The same turns and mirrors carry the whole set onto itself and the rows of a family onto each other. Which other rows belong to the same family as each row named below? List them in the order they appear above.
These 32 rows form 4 families of 8 rows each.
Vev: [  5   6  17   7   2  -6  -3  -2 -14  -5   0 -17   7  14  -9  -6   1   1
   0  13 -19]
nif: [  2  -6 -10   2  13   2  -3   2  10   1  -2   7 -21  -3  17   8   4  -7
  -1 -17  17]
darol: [ -3 -15 -15   4  13  -5  -3 -17  12  -4 -11   1 -10 -10  19   1 -14  -7
  -5  -5  10]
tivib: [  8   0  -8   0  12  -6   4   0   3  -2  -5   7  -6 -13  13  14  -3 -18
  -1 -19  17]
Vapo: [-15  -1  13  -2  26 -24  13  -8  -6  -3   8 -11  -6   7  -8   7  -5  -9
  -5   8 -13]
potu: [-12  -2  11   0  23 -22  14  -2 -11  -2  10 -10  -2   6 -11   5  -1 -13
   0   9 -17]
gipa: [  8 -19 -21   8   4   1   1  -6   0  -3  -5   6   0 -10  12  -2  -1 -21
   8  -4   4]
Zugi: [  5   9 -11   3   2   1   8   3  19  -6  -1  11  14  -1  12   2 -19  -2
  -4 -12   5]
tisur: [-14  -9  11   1  19 -23  12  -1 -12   5   7 -12   2   5 -12   2   0  -7
   1  11 -13]
lak: [  4  -4  -6  -1  11 -10   1  -2   7   2 -10   2  -7 -15  15  12  -8  -7
  -7 -17  23]
pid: [  2 -12  -9   2   9   3  -6   4  10   7  -4   4 -18  -3  13   4   7  -1
   2 -14  18]
Fuv: [  3  -9 -16   7  13  -1   0 -12   9 -12  -4   8  -7 -10  18   3 -10 -24
  -1  -6   5]
lekot: [  3 -13 -12   5   6   4  -4   7   6   6  -2   7 -15  -4  13   4  12  -7
   7 -14  16]
tasu: [ 10  -6 -12   3   4  -3   5   6  -2   4  -5   7   0 -15   8  11   2 -17
   5 -17  17]
rupid: [  5   4  24   2  -1   2  -2   2  -8  -4   8  -6 -13  22  -5  -4   5   3
   2   7 -23]
rame: [  5  15  18   6   9  -4  -3  -6 -11 -16   2 -12   3  18  -5  -1  -3  -4
  -4  10 -21]
vidu: [  6 -12  -8   0   5  -8   2   3   2   9 -10   1  -1 -16   8   7  -1  -4
   1 -16  24]
res: [  0 -24 -16   7   4  -5  -2 -10   4   5 -10   0  -1 -12  12  -4  -5  -4
   3  -2  11]
fadi: [  4  10  25  -2   3   0  -2  -2  -6 -10   5  -5 -17  22  -2  -1   0   3
  -3   6 -21]
mokif: [ -6  -9  15  -3  -3  -6   1 -11 -15  -4  -3 -17  -5   5  -9   1 -15  16
  -4   2 -21]
fodo: [  0   5  21   6   5  -9  -6  -6  -9  -4  -6 -20   3  14  -8  -6  -5  14
  -5  13 -15]
nizez: [  8   6 -13   3  -2   2  10   6  13  -2  -1  12  19  -1   8  -1 -13  -4
   2 -11   1]
bavem: [  0   5  27  -2   2   0  -5  -5  -2  -6   3  -9 -16  20   1  -1  -2  12
  -6   5 -18]
lef: [  5   1 -11   4  -5  -1   7   7  15   2  -4   7  18  -2   9  -3 -14   7
   0  -9   7]
gif: [  3  -7  10  -1  -6  -2   5  -5 -21  -6   1 -11   1   6 -13  -1  -7   4
   3   3 -29]
rabe: [  1   4 -10   1  -1  -2   7   2  20  -2  -3   7  14  -2  12  -1 -19   7
  -5 -10   8]
Tis: [ -1  12  21   4  10  -9  -5 -10  -5 -13  -2 -17  -1  18  -5  -2  -9   7
  -9  10 -16]
zilaz: [  7  -5 -12   3  11   5  -2   5   8   1   1   8 -18  -1  14   7  10 -15
   5 -16  15]
Teg: [ -5   4  16  -7   5  -5   3 -15  -9 -16  -2 -12 -11   8  -4   6 -21   8
 -10  -2 -24]
Felo: [-17  -7  14  -2  21 -25  10  -5  -8   3   5 -15  -4   5 -10   3  -3  -1
  -4  10 -10]
Mer: [  4   4  12  -4   0   0   7  -8 -17 -18   3  -6  -5   7  -6   6 -13  -7
  -1   0 -33]
zipug: [  2   1  25  -2  -2  -2  -4  -2  -8   0   4 -10 -11  20  -4  -4   2  13
   0   9 -18]

The rest of the family of potu: Vapo, Zugi, tisur, nizez, lef, rabe, Felo
The rest of the family of zipug: nif, pid, lekot, rupid, fadi, bavem, zilaz
The rest of the family of Vev: tivib, lak, tasu, rame, vidu, fodo, Tis

The same turns and mirrors carry the whole set onto itself and the rows of a family onto each other. Which other rows belong to the same family as each row named below? List them in the order they appear above.
These 18 rows form 3 families of 6 rows each.
komi: [  7  -9 -29  -3  12  21 -10   3  -8 -19  -2 -12   9   7   0 -13 -16   1
  19   0  10  -8  24   2   5  13 -14  18 -27  -8   3  13  12   7 -13  25
  -2  -7]
tofuf: [ 20 -17  -1 -16   6   8  11 -10   7 -10  13  10  17  -7 -18 -18 -22   1
  -4   2 -14  11  -8  -8   1  10   1  31  -2   9  -5 -15   6  -8 -16 -16
  -9  10]
birir: [  4 -15 -23  -5  -4  30   3   2   4 -32  17 -19   7  20  -5 -18  -7  -6
  20  -3  -1   6  20  15  -2   4 -13   9 -26  -2   3  14  13  24  -4  24
   1  18]
biko: [ 22 -14  -6  -4  -2   8   8 -15   7  -2   2   8  12  -7 -21 -15 -24   9
  -5   8 -18  16  -9  -8   4  12   0  25  -5   5  -6 -16  11  -5 -10 -16
  -5   3]
nebin: [ 16 -28 -24 -10  15  28   4  -3   3 -13   4 -14   5  22  -4 -19 -16  -1
  14   8  -1   6   6  10  10  23  -4  19 -19   9  10  14  13  15 -30  28
  -3  11]
mepi: [ 13   0 -11  -8 -14   7  -5   3  15 -18  15   6  25 -18 -15  -3 -14   6
   8   4 -15  22   0 -13   3   4  -2  17 -15  -8  -3 -22   5  -6  12  -1
  -4  -2]
Mudun: [  9  -3  -7 -12   1   7  -6   8  13 -17  20   6  31 -23  -9  -3 -14  -3
  10   2  -9  20  -2  -9   0   4  -4  21 -14  -3  -2 -18  -1 -14   4   1
  -9  -3]
Dizef: [ 11 -13  -3   0  -9  18   7  -6  20  -5  17  -6  18 -10 -20 -15  -9   0
   7   6 -33  42 -12   1  -5   5  -6  10 -14   6  -9  -4   8   0   7  -7
   0  10]
Sesik: [  6 -13 -23   5   1  28   8  -4  -4 -26  19 -18  -1  13  -8 -19  -4  -8
   9  -4  -3  10  18  21   1  10 -19   5 -29 -10   6  15   8  26  -5  17
   6  16]
mema: [ 23 -21  -9 -13   2   6  15  -3   5  -3   7  10  13  -8 -23 -13 -21   3
  -3   6 -14  13  -4  -4   3   8   0  27   0   9  -9 -12   9  -3  -6 -20
  -9   6]
gona: [ 18 -25 -26  -9  13  21  11  -6  -3 -17  12  -9  -1  19  -6 -21 -13  -2
   5   6  -1   5   4  10  15  28  -6  23 -20  -3  16   5  13  16 -32  25
   3  11]
zusup: [  6 -18 -22  -4  -2  23  12   3   0 -23  16 -19   0  22  -4 -16  -9 -10
  14   5  -2   2  24  19  -1   6 -15  11 -30  -8   2  13  11  25  -1  17
   6  22]
Las: [ 13  -8 -17 -15  -7   4   1  17  15 -14  20   6  26 -19 -16   0 -12   3
  11   4 -12  20   2  -9   4   7  -1  23 -10  -3  -4 -18   4  -8  11  -4
  -9  -4]
gab: [  8 -13   2  -3  -1  20   5  -3  16 -10  23  -6  20 -14 -17 -17 -10  -7
   6  -2 -27  34  -6   7 -13  -1 -12  14 -14   8 -11   2   2  -3   2 -15
  -6  13]
vibu: [ 17 -29 -28 -12  14  17  10   3   2  -9   8 -14   4  23   0 -14 -17  -3
   9  18  -2   4  11  14  14  25  -2  21 -22   1  13   8  11  16 -26  26
  -1  14]
Votot: [  8  -6 -30   5  14  18  -5   7 -10 -15   5 -13   6   2   0  -9  -6  -2
  12   1   7  -2  17   5  11  21 -18  15 -32 -16   9   6   8   4 -14  28
   2  -9]
Vidiv: [ 10 -19  -5  -2  -3  18  12   8  17   1  19  -4  19 -11 -22 -11  -7  -3
   9   3 -28  37  -5   7  -7   4 -11  14 -12   8 -13   0   8  -2  10 -13
  -4   8]
rer: [  7 -12 -30   1  13  14  -3  11  -7  -8   1 -16   9   7   3  -8 -14  -2
  15   9   4  -7  28   8   8  16 -15  18 -35 -15   3  11  10   7  -8  23
   2  -4]

The rest of the family of komi: birir, biko, nebin, mepi, Dizef
The rest of the family of zusup: mema, Las, vibu, Vidiv, rer

